In the rows, 128 means zero.
Each path below is one point turned by a fixed rotation once a step. After each direction that follows a path, write how fast that rotation turns it, in deg/step (0 if it stays still).
Each turn is a multiple of 5 degrees from 10 to 175, or 0.
Each row of a path follows its step; steps can be skipped.

step 2: [139 115 117 124 118 127 102 132 126 125 136 122 136 132 135 122 116 117
 124 133 129 128 129 140 125 125 112 114 130 129 124 119 128 123 132 118
 139 118 115 122 133 121 135 117 127 140 122 118 128 111 120 140 130 134
 137 125 128 134 134 121 122 133 127 115 131 144 123 124]
step 3: [113 125 128 139 126 123 130 137 138 141 127 126 135 132 128 122 119 113
 136 138 137 123 127 141 136 142 137 137 132 143 121 138 130 122 139 126
 129 136 127 128 133 102 120 123 135 120 121 129 128 135 118 123 126 125
 145 132 109 134 129 132 136 136 122 130 129 136 128 142]
step 4: [122 113 123 132 116 117 121 134 126 122 150 138 131 137 134 133 129 132
 118 127 132 134 141 128 131 129 123 126 126 123 124 119 132 125 125 124
 145 124 126 131 108 119 130 107 110 128 131 119 117 129 122 126 130 128
 142 121 119 138 140 130 125 122 133 119 133 123 110 130]
step 5: [123 129 133 138 116 120 123 130 145 135 112 115 144 138 143 125 128 142
 122 137 129 120 114 132 138 136 141 127 129 125 111 130 136 120 118 135
 137 137 126 117 123 125 133 140 120 126 132 125 125 123 125 127 128 135
 137 136 110 137 124 128 125 137 117 128 129 128 132 141]
step 9: [133 121 126 128 122 131 120 126 114 138 118 129 139 132 131 118 126 117
 134 127 122 134 130 133 141 133 121 117 118 134 144 122 140 141 133 126
 134 126 135 120 122 137 130 122 140 135 135 128 124 113 139 135 148 126
 122 138 109 111 127 135 131 132 129 138 124 125 125 112]
step 10: [148 141 129 124 130 123 126 131 125 125 133 130 142 126 133 129 117 120
 137 154 138 126 130 124 141 124 142 128 125 136 134 137 127 148 134 137
 125 135 112 124 122 117 113 115 129 131 127 129 142 125 124 132 132 121
 137 137 141 127 132 134 126 124 136 121 122 131 137 126]
step 12: [133 131 130 128 122 136 120 152 134 131 129 130 131 124 146 131 127 120
 122 131 123 122 128 135 139 133 140 116 132 138 126 137 136 140 141 127
 130 132 135 120 126 106 130 121 136 122 138 120 129 131 108 133 130 119
 139 143 144 130 128 137 130 133 123 122 131 140 120 137]
step 13: [135 112 128 126 115 104 145 138 131 130 131 130 131 137 145 125 120 122
 119 130 140 128 128 137 126 130 124 128 125 128 129 123 131 119 135 121
 138 128 121 129 120 119 121 117 118 118 123 117 106 127 128 121 112 121
 133 123 130 121 139 127 121 134 140 143 126 118 134 134]
step 16: [125 135 125 127 111 124 129 117 133 132 108 133 118 132 119 122 135 126
 117 117 128 128 125 134 143 127 132 127 131 124 123 115 113 132 132 126
 137 123 124 123 129 130 121 131 121 129 133 127 133 118 129 140 133 108
 143 123 112 114 142 137 132 130 125 115 147 124 135 121]
step 17: [130 119 109 119 139 114 123 130 117 120 125 128 126 120 127 132 140 120
 140 127 131 125 134 140 136 109 138 139 127 118 125 135 138 129 120 149
 124 139 116 129 124 129 128 125 128 122 124 120 132 124 129 130 137 140
 144 139 113 116 122 136 127 124 121 130 136 123 139 131]
Directions:
[130 127 124 129 125 130 128 129 128 129 128 129 131 127 127 126 129 128
 129 128 129 127 127 129 130 132 126 132 124 130 129 126 128 125 127 125
 127 127 131 127 134 128 127 130 125 126 130 129 130 127 126 128 131 125
 129 130 131 125 130 128 126 128 128 131 129 130 128 128] -> 110
[126 131 126 131 128 128 128 127 127 127 126 129 128 128 127 125 133 129
 125 126 131 130 126 124 130 127 129 129 131 130 125 124 128 128 124 132
 127 130 127 129 126 130 125 128 129 125 129 129 127 126 129 129 132 133
 129 125 128 126 128 129 128 127 128 130 129 127 128 126] -> 35
[132 129 132 128 127 131 128 129 128 128 129 127 131 128 130 124 127 130
 130 128 131 130 126 126 127 127 129 127 127 129 134 130 127 132 129 130
 128 131 132 129 125 129 130 128 127 130 133 131 126 129 130 128 127 127
 129 127 130 129 126 128 128 126 127 132 127 127 128 126] -> 25
[125 125 128 128 131 128 127 129 126 131 128 130 124 124 127 126 129 129
 129 124 128 126 127 130 128 129 128 127 126 130 127 128 126 130 131 125
 130 132 126 130 127 129 127 128 128 127 130 132 127 129 127 126 128 128
 132 124 130 127 127 131 128 128 126 126 131 130 125 130] -> 85

step 0: [136 126 123 126 118 127 125 129 136 142 133 124 128 130 124 126 121 116
 127 123 146 132 123 137 143 127 130 117 139 136 126 130 137 129 124 140
 130 135 128 140 125 123 128 127 126 116 123 124 117 119 134 135 129 127
 114 122 137 146 125 136 124 106 128 124 124 117 117 126]
step 1: [128 121 117 123 140 126 141 127 128 129 131 117 130 148 137 121 108 126
 134 135 123 119 122 120 146 129 134 139 123 131 129 130 131 126 116 119
 136 123 127 131 135 128 108 128 133 133 122 133 121 125 126 116 130 121
 126 121 136 129 137 134 134 133 128 132 139 126 118 118]
step 4: [125 127 114 143 133 125 129 129 126 117 122 138 136 119 124 105 129 129
 125 117 126 129 135 123 127 130 137 132 131 125 136 126 121 129 136 129
 131 129 121 143 124 128 125 127 126 120 117 136 136 140 146 135 123 139
 130 127 126 133 130 133 127 118 146 120 130 121 128 144]
step 6: [126 135 108 133 128 135 132 132 124 128 112 115 117 133 117 133 130 147
 114 119 130 127 133 143 129 128 123 115 123 121 129 124 127 130 125 122
 123 123 137 133 131 139 135 124 126 138 120 131 107 130 129 134 124 123
 126 144 124 138 128 121 125 131 125 124 122 132 127 127]
step 8: [116 137 126 138 132 140 122 127 130 140 143 133 126 132 146 122 139 138
 130 117 133 122 141 138 121 118 137 124 143 133 121 131 122 115 124 130
 124 131 129 136 131 120 111 128 129 131 138 128 128 120 131 131 130 135
 136 132 142 136 132 123 136 121 123 126 123 121 118 126]
step 9: [124 134 126 121 127 128 114 119 129 126 120 119 116 126 131 128 119 119
 132 135 134 127 127 119 130 120 132 132 126 135 133 137 121 130 124 115
 132 127 113 132 132 121 131 127 122 133 130 140 134 117 128 119 135 140
 150 136 115 137 137 124 135 131 117 139 140 124 138 116]
step 10: [131 141 125 131 129 121 120 132 130 124 122 115 127 118 136 124 127 138
 127 128 117 137 132 139 135 117 138 133 123 139 137 134 126 127 126 129
 121 137 130 113 124 130 136 138 121 129 134 110 134 138 117 128 130 125
 121 128 124 141 135 127 113 117 117 124 134 118 136 138]
step 13: [128 134 126 132 126 118 118 129 138 123 145 134 124 126 123 138 110 131
 122 134 125 110 119 130 140 140 127 137 121 123 135 140 119 130 124 127
 125 141 137 127 127 133 124 122 133 123 125 144 126 130 125 111 130 124
 119 132 131 130 115 124 140 143 122 128 129 126 121 124]
step 14: [128 133 114 134 111 117 133 128 115 116 127 115 123 135 126 117 134 121
 128 122 133 108 127 128 131 124 136 129 135 135 130 122 138 122 131 127
 135 137 136 125 123 130 131 131 136 132 138 127 124 114 134 138 127 119
 125 127 123 130 109 116 125 135 123 113 127 133 133 138]
step 16: [114 125 129 137 135 123 128 128 128 124 124 130 131 126 137 119 123 117
 119 116 137 124 132 131 119 121 134 113 144 123 123 141 138 139 131 119
 117 120 130 141 122 131 127 115 131 127 127 132 135 145 126 121 128 123
 134 117 136 138 136 134 120 124 123 109 132 132 134 124]
Directions:
[126 130 126 127 128 128 130 130 128 127 131 125 132 129 128 131 127 128
 130 128 129 126 130 130 127 129 125 128 127 129 128 126 126 129 128 126
 126 128 131 124 126 127 125 128 127 130 128 133 125 127 128 128 132 128
 127 125 126 126 128 130 131 127 130 129 122 128 125 125] -> 65
[126 129 127 128 129 127 128 127 130 125 126 126 130 124 129 130 130 125
 128 129 125 130 129 127 124 127 129 128 128 132 127 128 125 130 131 125
 127 128 127 131 128 131 126 127 127 126 128 125 131 128 127 130 126 129
 127 125 125 126 126 125 130 126 128 125 129 124 129 124] -> 60
[128 127 124 127 127 126 128 128 130 132 127 129 126 124 129 127 128 130
 130 126 129 128 129 129 129 130 128 127 126 129 128 126 130 129 128 132
 130 129 126 124 125 128 127 130 128 132 126 123 129 126 129 131 125 130
 126 125 126 128 127 126 129 129 128 126 124 131 131 130] -> 95

step 0: [136 120 123 118 115 138 144 131 131 132 107 121 137 127 137 128 134 127
 137 119 129 131 125 133 133 130 123 128 133 131 116 130 116 148 125 135
 133 124 120 128 118 118 136 146 127 131 120 127 130 141 137 114 133 135
 122 134 127 133 124 123 135 132 130 126 131 123 134 134]
step 3: [132 136 118 119 139 124 137 124 120 121 110 116 128 116 119 134 132 129
 122 123 137 132 136 122 118 140 120 134 118 129 128 133 121 125 127 117
 126 138 130 130 130 132 134 136 133 123 131 139 137 119 134 116 142 126
 134 123 117 129 139 114 130 136 132 126 121 118 139 119]
step 4: [127 120 132 134 126 121 134 133 136 120 123 118 116 135 128 129 125 130
 126 118 129 129 127 127 130 125 133 133 131 130 132 142 128 143 123 130
 142 139 130 118 137 135 135 135 117 132 115 115 131 121 135 108 135 146
 128 120 128 137 132 116 124 140 132 119 140 128 129 137]
step 5: [138 138 113 135 129 138 149 125 133 131 118 124 139 134 133 136 130 139
 134 121 138 126 133 133 137 139 121 123 130 129 115 136 126 139 113 132
 116 130 119 117 122 132 129 143 138 127 130 131 132 137 129 118 132 134
 115 130 124 133 138 127 122 125 136 123 125 127 133 135]
step 6: [132 132 137 129 125 125 132 138 125 130 111 123 134 133 127 126 130 127
 140 126 122 144 131 122 125 122 133 134 131 132 123 140 134 138 134 117
 129 134 124 114 135 137 151 141 120 128 129 130 135 135 128 128 132 117
 133 116 127 126 127 129 124 124 142 127 119 126 111 144]
step 8: [131 125 129 133 143 112 128 119 117 123 123 122 131 124 116 135 119 128
 118 131 127 140 128 126 113 142 125 136 115 125 121 128 120 134 126 124
 126 137 116 128 131 123 141 132 125 130 120 139 127 122 133 116 133 134
 121 117 119 131 139 108 119 128 138 131 130 126 118 132]
step 11: [136 128 130 132 120 115 132 137 129 139 121 125 148 127 124 130 127 130
 134 123 121 128 124 132 134 122 126 138 133 141 115 137 121 137 134 129
 144 130 126 115 136 131 135 138 119 130 126 127 127 147 137 130 124 128
 136 123 123 136 136 126 132 142 139 129 122 113 122 140]
step 12: [127 131 127 133 132 126 123 130 114 123  96 136 138 118 120 138 119 137
 138 122 125 141 129 136 142 138 119 129 127 126 126 133 131 130 117 129
 128 128 121 139 131 124 135 132 124 124 133 134 122 134 134 110 131 125
 136 138 126 126 126 122 125 118 132 125 132 126 135 136]
step 14: [130 118 138 128 133 126 138 130 144 131 109 124 117 129 117 135 131 139
 133 125 132 120 122 121 122 143 127 125 135 127 124 133 126 128 113 137
 129 127 131 133 134 126 126 146 135 117 130 125 138 124 136 114 139 127
 138 124 123 140 137 116 128 141 129 127 131 125 134 132]
step 16: [124 133 125 131 125 135 140 138 128 129 113 134 133 132 128 134 130 137
 124 127 130 127 131 124 142 123 118 131 129 134 121 142 125 131 126 126
 126 125 118 121 141 135 127 139 120 143 125 127 131 140 136 120 133 128
 144 127 125 126 140 133 126 146 144 117 120 128 123 146]
Directions:
[130 128 129 130 127 125 123 129 129 127 126 129 126 131 128 127 128 130
 132 126 127 130 129 126 129 128 128 127 130 123 128 134 132 128 129 132
 130 127 132 129 128 130 129 125 128 127 130 127 127 126 128 130 126 128
 129 130 130 128 131 127 129 127 129 125 133 127 131 128] -> 140
[129 129 123 128 130 126 128 128 128 129 128 128 129 129 127 128 129 125
 128 131 132 129 132 125 126 128 124 130 126 128 127 130 124 130 132 129
 126 127 128 127 127 127 131 128 128 131 125 131 131 127 130 133 128 125
 127 128 129 125 132 127 131 127 128 129 129 127 127 128] -> 145
[126 128 130 127 126 128 129 129 128 131 124 127 129 125 124 130 128 128
 125 128 129 127 130 127 129 124 130 129 130 130 127 126 127 129 128 131
 129 125 126 131 128 125 128 125 131 129 131 127 126 125 133 130 128 128
 129 131 128 130 128 127 131 129 126 124 128 129 126 128] -> 25
